The rows of A fall into a few groups, and each row is roughly a mix of its group's hidden directions.
A:
[[-17   5  -6 -48  22   4   4  27 -12  31]
 [-32  -4  21  -6  10   3  16  44 -10 -33]
 [ 23   1 -30  46   2   6  -2  18  26 -22]
 [ 25 -24  -3  -8  39   5 -34   6  11 -30]
 [ -2  17 -33  -8  24  -6   9 -50  18   0]
 [  9  -4  -9  -7  10  32 -22  20  52  -7]
 [-43 -27  17  26  -8 -34   1  -6  12  -7]
 [-17 -27 -11 -37   1  34 -30  20  -7  10]
 [ 11   3   0  45 -16  -3 -24 -25  37  -1]
 [-18 -27  16 -14   0 -12 -37 -41  16  -8]
 [ 24  28  25  -7 -36 -27  13 -14  11 -20]
 [-16 -17 -39   1  25 -30   9   7  15 -33]
 [ 14  39 -29   9  24  -8 -25 -19  18  20]
 [  2  23  -1   7 -29 -30  28   2 -43   8]
 [ 27   0  29 -15   1 -26 -14  -5  -4 -47]
 [ 20  -9 -27 -26  -8 -11 -24 -47  -8  11]
 [ 10 -16  30  -5  -8  15  -9 -58   3  -2]
 [ 16 -29   0 -20 -12 -17  15 -45 -24  15]
 [-18  32 -24   9 -31  17  -1  33  24  10]
 [ 22  -6   8  16  -8  42 -22 -16  -7 -39]
 [  1   0 -28 -40  17  15  25   9 -26  26]
 [-40  30  -4 -13   1 -15   6   2 -45  -6]
 [-28   8  -1  -3  10   1  33  43  32   7]
 [ 43  -1 -27  37   1 -13   4  -9  27  -7]
 [ 48   3  -3  15 -20  21  -2  21 -33  10]
 [ 15  12  11  20 -13 -46 -16  30  -8 -25]
 [  1   3  26 -52 -28  -1   2 -23  15  -5]
 [-49  18 -14   0  -4   7 -38   7 -23  -7]
 [ 18  34   0 -17  -2 -21  -1  27 -15  43]
 [-29 -15  -1  13 -27 -12  14 -23 -47  -3]
 [-38  48  -9 -12  19  -5  -3  16  15  12]
 [ -6  -5 -18  19 -21 -39   9 -24 -40  -9]
 [-22  16  17 -10  32 -27   4  30  22  28]
 [-20 -14   1 -28  16  28  -6 -24  39 -22]
 [-39  22   7 -20  -8 -25 -28  15   0  28]
 [ 32 -22  28  23 -35  11  16 -25  -1  -6]
 [-19 -21   5  30 -17  16  43  15 -23 -13]
 [  2 -14  47 -11  13 -23  19 -28  -7 -25]
 [-22  -9  33  -2   8   4  -8  35  36 -26]
 [-24  23  14 -31  20 -22   0   8 -42  -6]
 [  7  30  11  11   7 -34 -11 -48 -13   7]
 [ 20 -33 -33   1  -2  16 -13 -13 -33  28]
 [ 28  23  13  -2 -16 -13  -6 -43 -27  21]
 [ -7  40   6   1  40 -13 -14 -32 -14   7]
 [-22  -4  45 -29   5  -8  16 -14  12 -32]
 [ 36   7 -14 -39  17 -16 -13  16 -16  26]
 [ 49   5  -8   0  -8   8  45  -8  14 -11]
 [  5  53  13   5   9  34  -8 -21 -13 -10]
 [-40  15  42   2  11 -29  -1   7  10 -17]
 [ 15 -19  -9  34  -9  21   3 -41  16 -26]
 [-41 -19  21 -39   6 -19 -23 -12  -5  -1]
 [ -5  -6  29 -49   6  -1  -3  27   3 -31]
 [-16  31  14   4  37 -22  -6 -29 -16  25]
 [-12  12  28 -45   5   2   1  -4 -17  39]
 [ 10 -24 -40  -1  30  30 -28   6   5  11]
 [  3  22  -8   5 -15 -22 -13 -44 -18 -34]
 [ -3  -6 -31  -7 -48  24  12  23 -21   1]
 [ 21 -21 -13  18  -7  -6 -28 -46  21 -12]
 [-31   6   6  -5  28 -37  28  22  17  16]
 [ 11  11  24 -23 -14 -17 -17 -37 -11  37]
 [  8 -34 -31 -15 -40  -2   1  22 -17  12]
 [-49   9   3 -16  37   6  -9  27  -4  -5]
 [-23 -20  25 -24 -43  17  23 -10   2  -8]
 [ 16  16  35 -16 -18  -6   2 -36 -20  31]
 [ -1  29 -30  29 -12   2  35 -22  -7  23]
 [ -8   6 -25  37  47 -22   1  -1   5  13]
 [ 13 -15  20   1  10  -5  60  -6 -17  15]
 [ 16  -5  -6  -8  38  23 -25   0  20  40]
 [-12  -9   9 -13 -29  -9   7   1 -36 -48]
 [-28 -11 -16  30  48  14   1  19   0  11]
 [  3  -2  33 -11 -28   3 -37  15 -21 -31]
 [ 44  14   3   0 -31 -11 -17   9  21 -31]
 [-33 -23  16   3 -22  -5 -38  31  12   0]
 [-31   3  -6 -15  -1  31  -9  30  40 -18]
 [ 34 -13  -9  19 -32  18  -9 -32  27  -3]
 [ -4 -29  -2  16  45 -26 -15 -29 -10  -6]
 [ 41   7   0 -22  13  19 -19 -41   7  12]
 [-36 -22 -13 -13   4 -32   1  36  16  18]
 [ -7   5   7 -30  16  18  25 -22   8 -47]
 [ -6  -6 -29 -24 -23  16 -37  28 -21  13]
 [ 17   0 -16   7 -38  15 -29 -14 -31 -26]
 [ 15   1 -24   7  23  -1  -6  55  14 -20]
 [  3  -5  19 -19 -22 -29 -36 -11 -13  37]
 [ 36  -9 -23  10  28  32  27  -9 -17 -10]
 [  2   3 -11 -22  40 -16  30  -1  25  30]
 [-47  14  19   8  -5  10  34  10  21 -19]
 [  4  26 -30   7  22 -33 -17  -6   0 -38]
 [  8 -20 -28  37  -2  17  -7 -27  29 -21]
 [-32  32  36  20 -19  24  -8  -3   7 -12]
 [ 21   5   4 -33  -7  28 -26  14  37 -17]
 [ 38  -6  16 -18   0 -22  28  -1 -36  21]
 [  7  -7  15  15 -13  41   4   3  51  -2]
 [ -7  16 -41  32  37  15  -6  16   9   2]
 [  3 -32  -8 -27 -25 -31  14 -11 -36   1]
 [-12  32  32 -18  -1 -12   8  24  37 -18]
 [  6  16  -6  -2  46 -22  -5 -33 -23  19]
 [ -1   5  28  -7  -1  22  -8   4  56  21]
 [  3 -14   4  -5 -29  14  22  -4 -53 -21]
 [-37  -4  -7  11 -24  22  -9 -17   0 -45]
 [ 21   5  -3 -30  32  32  12  35   0  14]
 [ 19  10  23   3 -27  46  18  11 -10  24]
 [-17  -8   6 -31  -1  -6  25 -29 -11 -45]
 [-17   4 -11  18  19  41  13  32  32   1]
 [  6  35 -16  -9  30   5  -7 -22 -39  22]
 [ -2 -31 -35  13 -25 -11  13  24 -23 -25]
 [ 21   9  28  -6  -8 -21  11  10  38  38]
 [ 22 -20  19  17  14  35  -2  -8  22 -39]
 [ 42  10  14  -2 -14  -2  13 -32 -24  32]
 [ 20  13 -19  17 -20   0 -12 -49 -28  -9]
 [-11  16  48 -30 -12 -21  15 -12  21  -6]
 [ 31  25   9  -2 -30 -19  -6 -26  27 -25]
 [-10 -15 -21  -5  54 -12  17  15  -4  25]
 [-18  16 -42 -21  14 -26  11 -30   3 -19]
 [ 28  14  18  -8   3  33  -7   5  49  -7]
 [ -2  21 -12 -44   3  12 -32  12  30 -17]
 [-29 -26  17  12 -45  -6  24   5   3  19]
 [ 21 -50   6 -19   6  26 -18  -6  24   2]
 [-31   4  23  -9 -16 -15 -19  44 -22  13]
 [ 11  -6 -26  20 -29  19 -41  27  -5  10]
 [  5  33 -33  -4 -28   0 -29  32  -5  12]
 [ 54  15 -27  26 -12  -2  11  -8  -8   8]
 [-24  -1 -32 -11 -38 -14  15  19 -22  23]
 [ 31   5  42   1 -11  22  25   9  26  17]
 [ 18 -10  14  14  16 -13 -38  45  15 -11]
 [-30  12   5  11 -12 -36   0 -39 -29   2]
 [ 12   7  11 -29 -12  10  12 -27  50  15]
 [-31  26  18   6   4   8 -48 -11  -2 -22]
 [ 10   5  21 -21  34 -34 -14 -17 -17  31]
 [  6  12 -41   5  -6  27   3  -4 -16 -45]
 [-16  11 -18   1  -2 -18  24 -46 -16 -31]
 [ -5  11  -4  11 -26 -43 -19 -22 -36  -4]
 [  3   2  14  31 -26  14 -54  -7  -1   6]
 [  0   6 -14 -36  28  24 -38  -5 -23 -10]
 [-17  20 -19   6   2  11 -11  30  28  45]
 [ 42  27  20 -38  -9 -19  -2  -5 -13  -6]
 [ 16  17  17   4 -23  18 -32 -20  10 -42]
 [-26  30   5   5   8 -50  -9 -26  -2  -2]
 [-31  16  28   7  24 -24   2  21 -15 -33]
 [ 16  22  37  18  -9 -16  47   1   2   1]
 [  2 -12  36 -31 -11 -23   4 -24 -34 -12]
 [ 35  17 -27 -12   8   2  -6 -49  -8   4]
 [ 17  26 -40  -2 -19  -6  31 -17 -13 -24]
 [-37 -25  -3  28  -1 -13   7   4  15  42]
 [ 22 -14 -13   9  58  18  20  -4  -6  -1]
 [-55  -9  26  21  -5 -22  -5   5  14   1]
 [ 53 -19 -24 -12  15  19  -1  -8 -23   6]
 [-10  -9  20 -38  17 -20 -11 -18 -33  28]
 [ 12   1 -10 -36  -3  -7 -57   9  -3   2]
 [  7  -1 -43   9 -29 -21  -4 -19 -36  -3]
 [-52  -4  28  29 -18   2  -1   7  13 -13]
 [-15  11  41  14 -19 -22 -25  30 -18 -13]
 [ -8  18 -38  11  15  26   0 -10 -23 -39]
 [-14   3  40  -1  -3 -36 -10  40 -10   9]
 [-10  -6 -34  45  16  24  23  -2  -8 -15]
 [ 14   3  20 -14  -8  27  17 -47 -13  27]
 [ -6  16  20  24 -29  -4  28 -27 -12 -35]
 [-19  -4 -24   7  22  25  21  31  38   7]
 [ 38 -26   5  -8  -3  40  15  18  -8  24]
 [-39 -20  26  18  27   0   8  25 -10 -24]
 [ 19  21 -22  37  -7 -24  -5  39  10  -6]
 [-21  23   0  27 -14  10 -37  29   5 -28]
 [ 11   7  -3 -31 -10  -5 -29   7  10  53]
 [-31  17  26  -5 -22  -3  45 -20   8  -7]
 [ 19  13  -6   9   2  -5 -47  20  11  39]
 [ 41  17  34 -27 -18  25   4  -6  12  -7]
 [ 11  23  18  -9   4 -52  24  15 -15  13]
 [ 28  -8  26  -1   6  16  50  17 -20   2]
 [ 17  21 -20 -23 -41 -10  -5 -19 -34   5]
 [ 40   7   1   9 -25 -28  -3 -36 -24   4]
 [ -5  14   8  -2 -23 -54 -28  -8  -8  18]
 [ 28 -23  19   8   9  20   7  -2  14  51]
 [ -1  12  37 -26  -8  14  31 -11 -35  16]
 [  3  19  24  39 -32  10  31 -19 -11  -4]
 [  2  -9 -29  17  14  40  33  19   5 -21]
 [ 36  10  13   2   3  13 -26 -27  29  33]
 [-29 -17 -17  27   5  10   1  25  35  29]
 [-40  16  28  18   5 -25  35   3 -14   4]
 [-19   7  -5  42 -31 -14  -9 -33  20   8]
 [ 16 -44 -17  22 -11  24  19  23   3  22]
 [ 53 -12   3   2  17  -5 -31   3  15 -24]
 [ -1   0  31  28 -40  24   3 -16   6 -28]]
One row of each group comes first, with its name. Which group is each row after those in?
[-53   9 -12  28   2  -4   3  14  23 -20]
<91>
[-42  18   7 -17  -3  11  32  21 -19  26]
<12>
[ 34  26  16 -36  10  -5   5   1 -37 -12]
<30>
[ -8  56  -9  -6 -26  14  25   0 -13   8]
<17>
[  8   4 -20  36  13  -7  -6  15  -8  52]
<77>

[-24  29 -20 -21  15  -6  22  39  20  10]
<17>
[  4  -2  53  14 -11 -12 -24 -27  20  -8]
<17>
[-13  15 -22  19  35  27  11  -2  -2 -41]
<17>
[  5 -15  21  26  -4  32  47  12  11   5]
<17>
[  2  -7  -4  26  55  -2 -18  23  19   8]
<77>
[  6  -7   7 -30   8 -28   5  41  -3  39]
<30>
[  3  -1 -20  11  -8 -28  12 -54 -21  12]
<91>
[-46   1  -2 -22  16 -27 -26   4  -6  26]
<30>
[-12  29 -32  -1  34  -1 -32  28  -3  -5]
<77>
[ -8   3  13   5  17   2 -12   4  53  38]
<30>
[  1   8 -14  15  16 -29  20 -43   1  33]
<91>
[ 27   7  -5  29 -33 -24   2 -39 -13  -1]
<12>
[37 -5 -2 17 11  8 14  5  0 54]
<91>
[-15  -3  13  -1  19 -49  20  -5  13  35]
<17>
[  2  18  -9  -5  16  10  25  59 -10   2]
<12>
